(in the rows, 128 means zero)
The rows of X fall into a few groups, which share some directions, and each row is roughly a mix of its group's hidden directions.
X, 146 rows:
[[153 170 117 148 158 137 131  91 150 138]
 [154 117  99 125 134 160  92 147  90 137]
 [107 128 161 133 122 132  90 122 160  86]
 [142 143 140 189 111 159 129 114 136 132]
 [141 124 164 147 165 113 118 152 135 169]
 [124 102 116 121 114 155 152 118  79 159]
 [122 115 140 135 114 127 158 147 114 190]
 [164  86 102 126 100 127 147 123 154 145]
 [ 89 114 117  88 140 137 113 162 102 119]
 [139 109  73 114  98 145 126 109 146 113]
 [ 93 123 109 154 169 147 142 101 146 145]
 [133 122  85 162 169 126 135 104 106 125]
 [142 130 125  85 108 112 107 124 110  80]
 [106 146 153  97 145 166 125 125 142 167]
 [122 156 114 107  98  95 109 152  98 105]
 [142 102 122 121  86 130 162  88 150 127]
 [132 127 152 160  84 149 126 157 115  99]
 [138 115  79 131  95 160  97 121 122 132]
 [171 106 149 122 101 110 138 107 145  94]
 [143 133 141 151 167 101  82 133 136 106]
 [133  75 122 125 113 128 131 131 162  88]
 [109 125 168 147 155 135 119 121 176 112]
 [116  97 127 105 157 134 138 170 129 166]
 [116 116 138 106 132 121 137 181 135 173]
 [150 142 102 111 175 107 117 165 121 134]
 [114 125 123 108 141 141 142 159 179  95]
 [154 150 143 177  97 159 132 126 116 132]
 [128 136 107 106 141 157 105 111 102  80]
 [159 132 133 167 123 168 109 142 161 136]
 [105 142 181 125 140  93 147 128 150 119]
 [153 119 110 113  73 136 150 144 154 139]
 [135 106 104 127 128 135 135 103 150  68]
 [118 125 132 119 191 162 130 135 135 149]
 [105 126 108 128 145  70 132 102 105 131]
 [152 105 104 141 151 127 186 120 127 125]
 [ 84 105 106 150 108 123  90 121 149 119]
 [119 144 144  84 114 143 150 117 143  83]
 [154 130 181 139 116 128 107 167 142 130]
 [141 120 124 115 142 177 103  95 113 158]
 [163 129 141 178 100 120 101 139 117 138]
 [ 87 151 101 155 128 124 150 149 112 160]
 [138 139 170 131  72 113 115 116 143 124]
 [141 130 154 171  96 119 122 116 168 113]
 [124 146 100 115 159 133 114 111 181 142]
 [150 130 147  91 138 145  74 121 117 115]
 [129 104 114 125 185 165 136 117 135 143]
 [106 123  96 128 168 138 153 156 126 164]
 [118 105 114 155 160  94  85 110 131 126]
 [109 162 122 139 145 163  85 140 153 123]
 [147 140 119 139 159 135 101 102 114 179]
 [ 89 126 130  90 123  84 153 126 120 113]
 [102 119 140 109 102 113 134 174 158 151]
 [114 104 137  95 156 126 100 169 151 117]
 [113 148 101 111 168 165  99 136 111 124]
 [150 132 116 153 151 158 149 114  97 167]
 [158 103 145 122 145 119 155 149 130 177]
 [139 117  86 149 102  85 122 109 110 140]
 [138 120 172 135 162  95 149 110 102 135]
 [111 133 132 156 138 162 147 115 131 182]
 [166 117 111 154  91 119 151 101 104 128]
 [115 157 162  94 111 160 123 136 156 110]
 [113 126 129 146 133 127 100  92 140  73]
 [135  97  90 135 141 162 105  95 112 137]
 [ 86 112 116 153 169 141 103 141 147 134]
 [180 122 143 121 145 112 158 109 156 142]
 [130 127 162 104 115 144 154 152 136 176]
 [108 143 173 159 146 138 135 109 160 109]
 [ 98 122 105 147 181 149 111 144 123 144]
 [113 119 149 133 126 135 152 130 194 135]
 [ 86 114 164 113 121 106 115 164 110 135]
 [167 138 127 149 106 129 157 129 167 158]
 [121 123 109 124  83 100  91 126 121  94]
 [103 151  99  99 122  94 145  93 141 118]
 [101 151  74 136 150 143 125 133 102 113]
 [121  93 116 118 177 167 141 112 122 129]
 [106  75 136 100 143 108 111 146 145 140]
 [110 152 152 147  93 146 106 170 117 139]
 [137 109 132 121 165 115 115 121 170 172]
 [127 151 118 127 155 160 110  98 123  81]
 [ 84 107 108 138 150 164 157 123 135 147]
 [170  83 134 129 137 134 158 134  97 129]
 [180 116 149 170 117 146 143 131 132 137]
 [153 176 154 132 108 143 121 116  92 137]
 [192 113 154 131 128 128 142 107 125 112]
 [149 137 118 139 142 106 124 155  83 169]
 [121 174 118 125 110 140 121 107 145  80]
 [122 134 163 126 150 112 171 152 165 122]
 [120 122 174 123 163 131 121 143 173 118]
 [118 151 141 168 139  97 127 100  89 122]
 [136 144 176 104 105 143 149 154 152 116]
 [168 143 155 155 148 124 149 119 128 168]
 [129 138 115 124 134 104 141 141  70 164]
 [149 125 112 127 177  98  96 149 131 110]
 [131  69 116 116  94 121 137 106 114 117]
 [110 126 126 129 167 155  85 132 100 102]
 [120 141 156 109 173 118 146 165 150 117]
 [121 155 142 125  94 118 121 167 100 164]
 [107 126 163 132 148 110 115 109 169  93]
 [156 125 167 182 123 110 140 131 139 124]
 [158 127  87 114 110  85 156 134 135 130]
 [ 96 121  91 163 127 134 164 124 127 157]
 [132 100 133 106 157 129 101 172 141 157]
 [157 118 101 151 102 167 126 122 137  90]
 [160 148 151 139 101 159 135 161 103 146]
 [123 102 126  87 124 127 138 152 180 137]
 [118 128 172 130 160 128  90 156 151 130]
 [113 162 130 131 105 156 117 177 138 150]
 [105  99 131  99 125 109 126 139  72 134]
 [108 142 157 115 153 109 156 164 161 118]
 [114 125 107 117  97 108  77 130 117  97]
 [140 125  68 137 107 149 132 108 102 135]
 [125 154 119 100 172 123 125 167 101 122]
 [147 134  98 119 136 121 140  86  79 138]
 [117 126 141 144 120 112 160 150 154 181]
 [144 145 176 159 122 121  99 125 121  97]
 [176 102 139 161 146 150 128 112 105 118]
 [101 126 157 122 167  76 124 130 126 134]
 [149 131 127 125 157 101 178 155 126 105]
 [129 126 176 135 128 100 126 147 168  99]
 [172 152 132 155 153 139 146 108 155 150]
 [132 176 133 118 135 127 121 156  83 149]
 [127 133 124 162 148  92 166 163 128 111]
 [102 154 142 111  72 111 104 132 132 129]
 [127 121 122 179 149 155 126 135 132 172]
 [152 139 116 130  88 146 115 104 119  81]
 [121 125 118 143 101 152 118 132 149  68]
 [114 156  81 123 122 140 105  93 140 105]
 [129 100 115  75 126 147 141 123 152  97]
 [163 126 109 106 125 114 141  99 156  86]
 [103 130 114 109 181 135 128 130  89 145]
 [178 153 114 158 114 152 152 114 136 137]
 [126 136 146 106 123  98 101 182 149 131]
 [120 121 147 157 131 159  85 148 156 104]
 [114  99 116  86 114 111 125 162 160 112]
 [163 137 171 166 133 139 144 143 112 145]
 [118 136 122  86 118  77 149 124 101 120]
 [106 123 109  64 143 127 153 135 126 127]
 [125 117 108  89 110  70 134 125 121 122]
 [138 133  72 149 164 103 138 127 119 127]
 [ 95 115 106 103 138 180 135 127 104 122]
 [128 129 114 147  79  92 166 128 129 115]
 [140 118 136  96 101 146 102 120  82 103]
 [ 85 143 135 146  83 150 113 119 105 118]
 [142 182 109 125 134 104 106 146 136  99]
 [142 108 125 129 161 144  94 127 102 173]
 [132  74 124 123 121 155 104 162 109 124]]

In each list below, one row fits none of the groups, and each other row fits one group, some only roughly. Which row is it?
  * k744: [137 141 140 160 118 172 151 147 140 165]
  * k304: [148 127 159 119 120 119 178 149  92 133]
  * k513: [121 139 127  97 125 122  83 114 103  85]
  * k591: [116 121 132 128  94 100 151 106 122  76]
  * k284: [146 111 131  85 147 120 112 142 167  97]
  * k532: [131 174 120 102 127 115 115 178 139 133]
  * k344: [124 157 111  89  87 108 153 136 108 126]
  * k921: [159 125 128 133  84  89 132 153 112 152]
  * k906: [103 112  80 139 150 117 103 139 118  94]
  * k760: [113 120  84 111  90 105 126 153 101 121]
  * k691: [145 157 150 139 138 100 178 124 142 152]
  * k396: [136 100 126  94 109 114  92 158  98 114]
  * k286: [112 147 120  96 163 148 148 137  84 137]
  * k322: [166 131 176 131 159 148 127 112 143 142]
 => k513
  * k190: [116 105 141 157  92 115  90 124 160 144]
  * k23: [135 130  96  91  88 156 151 124 142 110]
  * k278: [103 100 150 100  91 143 139 149 118 159]
  * k833: [159 118 126 119 120 105  78 137 105  97]
  * k146: [144 101 176 138 111 132  98  99 111 117]
  * k781: [148 108 132 142 175 120 172 134 134 153]
  * k983: [151 142 162 160 144 126 152 114  85 121]
  * k482: [110 119 126 140 165 150  71 128 132 138]
  * k530: [146 107  98 187 140 135 136 114 114 137]
  * k324: [128 107  95 164 108 114 152  89 112 134]
  * k752: [117 133 144 136 148  77 138 143  96 160]
  * k580: [171  92 114 142 137 154 125 120 147  94]
  * k671: [145 109 106 172 142 128  91 122 100 107]
  * k847: [109 115 123 110  89 115 105 145 118 177]
 => k781
  * k772: [128 150  97 177 115 100 148 103 132 128]
  * k649: [107 186 119 142 103 136 119 145 102 136]
  * k635: [183 134 127 112 117  87 126 148 113 139]
  * k210: [132 150 170 113  95  85 125 114 114 121]
  * k963: [133 167 110 174 106 109 150 106 122 134]
  * k337: [111 110  86 107 139  77 123 112 127 137]
  * k739: [136 154 111 162 167 139 129  86 129 112]
  * k613: [132 153 153 125 153 165 112 133  85 108]
  * k67: [135 106 184 165 131 109 141 132 143 119]
  * k994: [145  98  99 107 123 104  81 125 127 103]
  * k439: [134 169 125 142  82 119 155 119 115 155]
  * k668: [138 149 157 167 147 149 117 131  83 125]
  * k819: [106 147 125 145 141 110 135 177 139 168]
 => k210
  * k164: [166 140 110 113 144 134 158 131  78 134]
  * k199: [144 169 113 137 133 141 139 127 129 185]
  * k355: [ 94 119 133 114 149 125  85 140 100 163]
  * k751: [116 131 139 133 152 100  92 168 138  93]
  * k509: [137 160 107 143 155 121 163 103  96 149]
  * k213: [ 89 161 128 168 110 123 101 142 111 135]
  * k918: [139 145 152 165  77 125 130 140 100 134]
  * k967: [110 176 106 108 138 152 139 149  96 137]
  * k384: [141 127 129 156 149  91 138 150 118 178]
  * k609: [179 126 148 171 133 111 137 126 108 115]
  * k39: [115 120 110  93 145 168 155 149 138 158]
 => k509
  * k169: [ 91 115 105 149 148 125  96 162 100 130]
  * k927: [123 128  91  92 160 115 138 108  98 150]
  * k539: [119 114 124 165 116 107 131 115 185 139]
  * k665: [111  86  88 111  92 125 108 120 117 124]
  * k617: [156 128 119 157 103 162  90 141 143 152]
  * k20: [125 124 148 138 132 179 140 140 176 138]
  * k84: [118 145 143  78  92 135 140 110 148 152]
  * k503: [156 134 112 120 118 131 132 134 126 195]
  * k666: [151 133  80 132 106 138 134  95 164 123]
  * k840: [121 100 187 110 133 104 137 135 149 132]
 => k840
  * k71: [147 117 106 138 109 156 103 135  88 165]
  * k16: [ 85 156 153 125 116 147 126 134 138 172]
  * k221: [ 88 141 149  87 116 138  97 132 155 133]
  * k95: [153 123 125 158 145  71 108 141 140 131]
  * k176: [127 102 129 100 106 122 165 153  90 106]
  * k547: [163 102 120 140 158 163 144  97 121 145]
  * k726: [111 143 176  99 157 137 130 139 160 137]
  * k132: [145 148 128 130  99 133 145 154 138 185]
  * k474: [105 163 138 130 129 118 103 122  77 154]
  * k466: [ 90 126  81 118 127 119 169 145 131 131]
  * k718: [147 145 136 100 129 159 128 138  73 145]
  * k234: [132 154 172 140 148 115  91 159 125 113]
  * k748: [176 114  89 162 132 111 143 124 117 122]
 => k748
  * k38: [136 143 110 138 140 126 156  86 133  79]
  * k283: [114  94  78 100 140 112 131 128 148 149]
  * k231: [116 136  84 152 153  87 108 118 112 137]
  * k893: [ 89 123  92 134 118 166 139 110  97 120]
  * k628: [119 126 116 165 113 128 165 110 159 165]
  * k415: [171  78 129 143 129 120 155 120 147 137]
  * k557: [ 92 132 124  85 112 114 158 159 130 111]
  * k240: [155 165 152 126 137 118  97 155  92 122]
  * k469: [131 120 155 130 140 108 169 124 133  75]
  * k151: [157 139 144 123  98 144 102 129 110  79]
 => k231
  * k882: [119 138 145 148 108 109 157 182 127 148]
  * k12: [142 144 129  94  78 101 121 146 136 105]
  * k816: [ 89 124 157 156 118 116 122 151 134 171]
  * k499: [128  93 169  99 104 123 132 151 153 146]
  * k191: [138 125 165 124 152 160 102 172 133 138]
  * k431: [116 171 173 135 115 133 126 139 125 166]
  * k850: [102  95  99 163 166 128 126 142 146 119]
  * k904: [173 131 145 147  84 132 100 146 123 117]
  * k410: [120 142 171  97 125 117 139 121 157  88]
  * k504: [137 156 121 152  99 177 151 108 130 115]
  * k125: [119 118 133 103 143 178 128 127  83 143]
 => k882
  * k541: [105  97 103 141 162 136 116 103 136  90]
  * k975: [ 84 118  84 109  99 134 107 114 130 130]
  * k225: [ 82 132 104 102 113 129 166 122 101 136]
  * k676: [120  79  91 104 103 128 104 115 124 122]
  * k25: [150 135 185 114 162 148 130 136 141 135]
  * k202: [115 147 121 157 124 151 138  78 137  94]
  * k502: [106 115  86 105 131 149 156  96 152 121]
  * k490: [146 144 126  84 138 104 113 155 164 108]
  * k251: [135 149 106 139  86  92 136 137  94 110]
  * k518: [ 82 107  89 147 137 145 137 117 145 150]
  * k800: [ 89 120 116 146 146 126 138 137 185 135]
  * k239: [156 131 181 146 105 133 147 110 148 145]
 => k225
  * k578: [142 147 111 148  93 105 138  83 151 115]
  * k667: [138 147 139 154 141 162 113 118 100 175]
  * k534: [122 125  91 127  97 114 178 138 140 152]
  * k445: [149 118 120 139 149 147 141 114 181  94]
  * k158: [ 92 150  86 120 126 168 137 116 122 109]
  * k989: [127 102 129 158 151 142  97 152 160 159]
  * k787: [124 115 119 106 135 163  97 111 144  80]
  * k627: [111 149 128 170 147 152 132 101 164 147]
  * k220: [137 103 103 104 102 117 101 134  84 107]
  * k181: [119 106  89  91 154 123 130 112 151  98]
  * k414: [ 94 122 103 108 124 117  93  96 137  94]
  * k673: [100 156 118 138  92 114  91 145  98 133]
 => k627
  * k942: [127 117  92 129 150 120  90  94 106 101]
  * k115: [ 91 144  94 103 132 155 129 157  99 121]
  * k117: [134 156 167 119 144 153 132 129 178 124]
  * k247: [132 114 108 102 101 137 151  91  91 151]
  * k82: [102 118  90 128 149 105 109 148 129  84]
  * k814: [130 143 166 111 146 134 141 170 101 157]
  * k263: [106 136 178 113 133 168 103 131 140 113]
  * k887: [160 100 145 160  83 125 124 130 130 152]
  * k724: [ 88 101 131 113 117 146  90 156 115 107]
  * k241: [159 118 112 119 181 135 133 104 131 159]
  * k777: [154 130 133 156 139 134  95 151  81 148]
 => k247
  * k430: [ 99 152 144 112 158 110 159 127  89 143]
  * k180: [ 95 140 104 147 136 123  76 147 104 130]
  * k716: [119 142 146 129 113 100 128 190 110 138]
  * k997: [128 116 126 159 135 153 142 148 154 181]
  * k200: [101 168  98 120 115 154  90 141 130 133]
  * k905: [162  87 117 110 162 125 123 104 132  99]
  * k50: [174 106 152  87 132 143 146 120 121 146]
  * k700: [141  99  89 119 131 113 100 122 115  83]
  * k493: [110 137 146 173  92 118 155 124 145 154]
  * k688: [172 162 109 135 155 133 133 110  92 131]
  * k173: [165 121 132 147  79 117 123 157 140 150]
  * k603: [ 84 123 138 109 122 114  91 156 144 157]
  * k595: [134 121 139 156 144 106 104 150  91 168]
 => k716
  * k293: [136 152 166 145 128 176 132 154 115 146]
  * k597: [134  82 137 168 153 155 141 139 117 143]
  * k753: [130 140 117 173 125 103  95 153  97 111]
  * k472: [161 132 126 127 119 102 184 102 115 129]
  * k968: [153  99 149 110 167 135 100 127 146  98]
  * k261: [145 145  86 131 124 127 126  70 118 123]
  * k119: [118 112 170 113 147 156  91 116 134  99]
  * k703: [ 80 126 115 114  88 123 105 121 157 118]
  * k100: [124 122 143 128 129 173 152 150 174 148]
  * k196: [128 156 163 136 160 131 149 136  83 111]
 => k597
  * k37: [124 101 130 150 129  87 117  98 118  85]
  * k256: [134 113 120 145 161 156 116  99  80 127]
  * k966: [141 159 145 155  95 149 167 140 118 149]
  * k121: [104 152  82 122 123 105 138 159 152 110]
  * k451: [178 119 139  85 121 121 134 115 131  95]
  * k130: [ 93 145 125 151  99 126  78 134 115 144]
  * k937: [120 131  72 103 135 144 127 117 150  95]
  * k995: [113 115  95 152 177 105 132 141 152 138]
  * k443: [126 124 100  83 167 135 146 148 125 155]
  * k783: [127 112 162 142 148 124  90 133 172 108]
 => k37
  * k854: [126 129 121 134 161 103 106 136  72 149]
  * k341: [101 129  92 111  93 145 133  99 162 127]
  * k395: [150 108 119  79 142 124 101 163 110 126]
  * k456: [110 123  86 171 109 130 110 117  99 144]
  * k319: [103  93 127 114  76 101 117 143 122 128]
  * k403: [155 116 148 150 112 115 145 134 178 156]
  * k427: [158 160 157 122  93 124 131  99 149 105]
  * k785: [156 114 142 166 150 120 125  83 107 112]
  * k791: [117 146 151 162 102 102 103  90 144 120]
  * k582: [ 93 145 135 105 100 141 148 163 122 161]
  * k495: [115 141 126 142  78  98 171 126 137 129]
  * k433: [156 117 133 115 107 135  83 131 139  83]
 => k341
  * k979: [ 92 168 126 110 137 120 106 137 127 172]
  * k194: [111 148 123 151 101 123 172 129 147 167]
  * k9: [158 127 161 122 115 117  88 143 115 167]
  * k811: [152 100 129 141 102 132 158 115 134  77]
  * k581: [140 146 119  95 104 153 117 122  81 103]
  * k593: [142  94 126  93 123 146 157  97 158 113]
  * k614: [148  87 144 154 101 106 102 114 123 155]
  * k794: [139 169 121 138 147 155 151 130 104 169]
  * k444: [161 101 162 139 139 133 149 104 167 122]
  * k835: [ 91 148 148 144 165 143 163 110 118 143]
 => k9
  * k74: [106 112 128 101 144 157 153 137 178 138]
  * k913: [114 126 137 115 116  59 130 119 146 116]
  * k8: [ 87 167 105 127 127 166 149 137 123 137]
  * k399: [169 147 148 136 116 149 151 101 111 163]
  * k497: [ 91 127  94 139 160 145 108 120 118  92]
  * k301: [ 83 148 100  98 119 147 124 121 117 161]
  * k171: [101 143 134 138 155 182 151 115 145 118]
  * k757: [146 121 141  85 154 112 149 146 146  90]
  * k737: [173 131 157 154 166 145 123 117 112 142]
  * k957: [113 119 144 109 128 170  75 127 146 122]
  * k394: [147 136 115  72 165 132 139 140 108 117]
  * k862: [145 148 160 164 114 134 123  79 122 115]
  * k105: [145  98 133 168 133 104 138 118  97 164]
 => k957
  * k773: [152 130  99 136 110 148 149 121 174  96]
  * k651: [ 99 115 162 132 129 141  86 116 168 135]
  * k977: [114 104 105 111 170 146  84 131 120 115]
  * k124: [125  98  85 134 146 106 134 145 138  85]
  * k485: [162 162 182 130 122 112 123 139 116 122]
  * k631: [155  97 166 136 169 140 118 121 153 119]
  * k548: [147 115  91 126 113  94  95 118  92 119]
  * k43: [123 139 159 133 144 155  84 108 127  91]
  * k948: [144 113 110 114  85 131 134 144 129  76]
  * k620: [111  92 128 150 161 119 105 142 158  97]
  * k821: [110 126 124 112 105 117 102 143 147 186]
  * k465: [113  98 102 148 147 139 128 122 178 154]
  * k559: [116 141 161 151 117  78 156 131 121 149]
  * k922: [ 91 137 102 106 115 140 155 169 140 147]
  * k244: [ 87 134 120 167 146 119  91 155 130 128]
 => k948
